The rows below come in pairs that one turn or mirror swaps. Which row does each named row swap with?
ruz: [-12  -5  -3  -4 -11 -18   7 -15  -2   4 -14 -19   7 -10  -6   1]
fel: [ -6   6 -26 -18  12  -8 -13 -21  16  13   3   0  11  10  -3  -7]
lizo: [-18  12 -24 -13  -9   4 -10  -4  -6  -6   6 -22  -8  -6  13  -4]
vuvas: [  1  -7 -30 -17   1 -20   1   9  10   6   7 -23  -4 -21   9  -5]
Tosud: [  5   1   4 -20  11 -13   5   6   7   4   0 -16   3 -23   0  -9]
nok: [ -6  -7 -16   9  18 -19  -1   4  10   4  14  -6  -1 -18  13  10]
pano: [-14  -1   6  -1 -11 -13   3   9   1 -11   5  -7 -11   6   3 -10]
gokul: [-20   0  -8   9  20 -17   6  -6   7   6   5 -11  -5 -17  13   8]
buvi: [ -4   6 -13 -11   0  -9  -7  19  11  -3  -2  -7  15  10   8 -24]
Nevu: [  4  -6  -5  -9  -4 -14 -23  -5  17  -1  -2 -28  -7   6   6 -12]
tet: [ -4   5 -22 -10  10 -12 -17 -16  12  -1   4   4  23  11  -3  -7]
Laka: [ -4  16  -1 -19   9  -7  14   2 -10   0   8 -15   3  10   0  -1]
lakul: [-10  -3  -7   6  20  -2  -3   4  19   7  15  -8  -7 -17  13   6]
Pasiv: [ -5  -9 -11   8  15 -14  -3  -3  17  -1  16 -14  -7 -14  12  12]
tofa: [ -4  -2 -16   1 -17 -11 -14  -7   4 -10  10  10  -4  -6  -8  -9]
rori: [-19  17  -2 -19   6 -13  -5  11  16  -8  -4  -5   4  12   0   1]
Totet: [-11   3 -29  -7  10 -19 -15 -15  12   7   3  -2  22  13  -2  -8]
bitab: [ -7   5 -30 -15  13 -17 -10 -17  12  11  -2  -2  17  12  -6  -4]
ris: [ -5  -9 -15  10  22 -10  -1  -7   2   0   9 -15  -5 -14  13  14]
deg: [ -8  -2 -17 -14   0 -13   4  15  11   4   4  -8  20  10  -1 -22]
Letum: [  1   6 -14 -26 -16 -21 -13 -12  -8   0  -5 -12  -3  -9  -4  -2]
lup: [ -5  -6  -7  -6   8  -9 -18  10 -11 -11   0  -4   0   4   7 -24]
rilag: [  3 -21 -11 -13  -1 -13  -4 -10 -14  10   1 -22  -5   1   0  -1]
lem: [-18   5 -13  -8 -12   3 -12   8   4   0 -19  -7   0  -4  13  -7]
Lol: [-13  14 -15 -16   4 -22 -17 -12   0   5  -4  11  -8  -7  -3 -17]
radef: [ 15 -10  -4  -6  -5  -4   3   0   1  -4   2   8   2  -9  -4 -10]
loset: [  3   2  -6 -22   6 -15  13   0   3   6 -18 -12 -10   2   3   4]
Giga: [ -6 -12  -4 -14  -8  -2   6  -4  -6  -7   7   5   3  11  -5  -2]
reto: [  2   1   5  -5   1 -30 -15  -3  12   1  11 -18  -9   2  -9   4]
lura: [ -7   0  -5 -21   1 -16 -28   1   0  -9   4 -23 -10  -6   9   4]
Vid: [ 10 -10 -26 -16  -5 -14   8   2   7  10   1 -23  -4 -13  10   3]
vumog: [-10  -2 -15  15  16 -15   0   2   8   3  12 -16  -2 -12  12  15]
lus: [-16   8  -7  -5   5 -24  -5  -3   3 -19 -15  -9  -6  -8   6 -19]
Loz: [-13  -4 -15  12  19 -10  -2   8  13   3   8  -8  -3 -17  14   8]
lom: [-11  13 -34  -7   9 -15  -9 -18   4  15   7   2   8  10   1 -10]
zunu: [ -8  12 -32  -5  10 -16 -12 -15   4   2   0   0  19  11  -3  -4]
Gaf: [-11   6 -11  12  17 -14  -2   5   6  16  18 -10  -4 -11  11   7]
Bol: [-15   2 -23 -19 -11  -5   4  -6   8  -1  -1  -6  -7 -14   4  18]
kono: [-22  11 -23 -10  12 -18  -9 -24   6   6  -5   2  15   4   1  -9]
voki: [-10   5 -22  -4  18  -9 -16 -17   2   0  -1  -1  19  14   0  -8]
dafi: [-16  -7 -21 -15 -10  -1  -2 -11  17  -3  -2 -15   1   3   2 -25]
fuvol: [-21  -6   4   4  -2 -16   2  -6   7  19   5 -10 -14  -3   0   1]

Swapped with Pasiv: tet
Swapped with lizo: Laka
Swapped with deg: vuvas
Swapped with Loz: bitab
Swapped with Gaf: lom

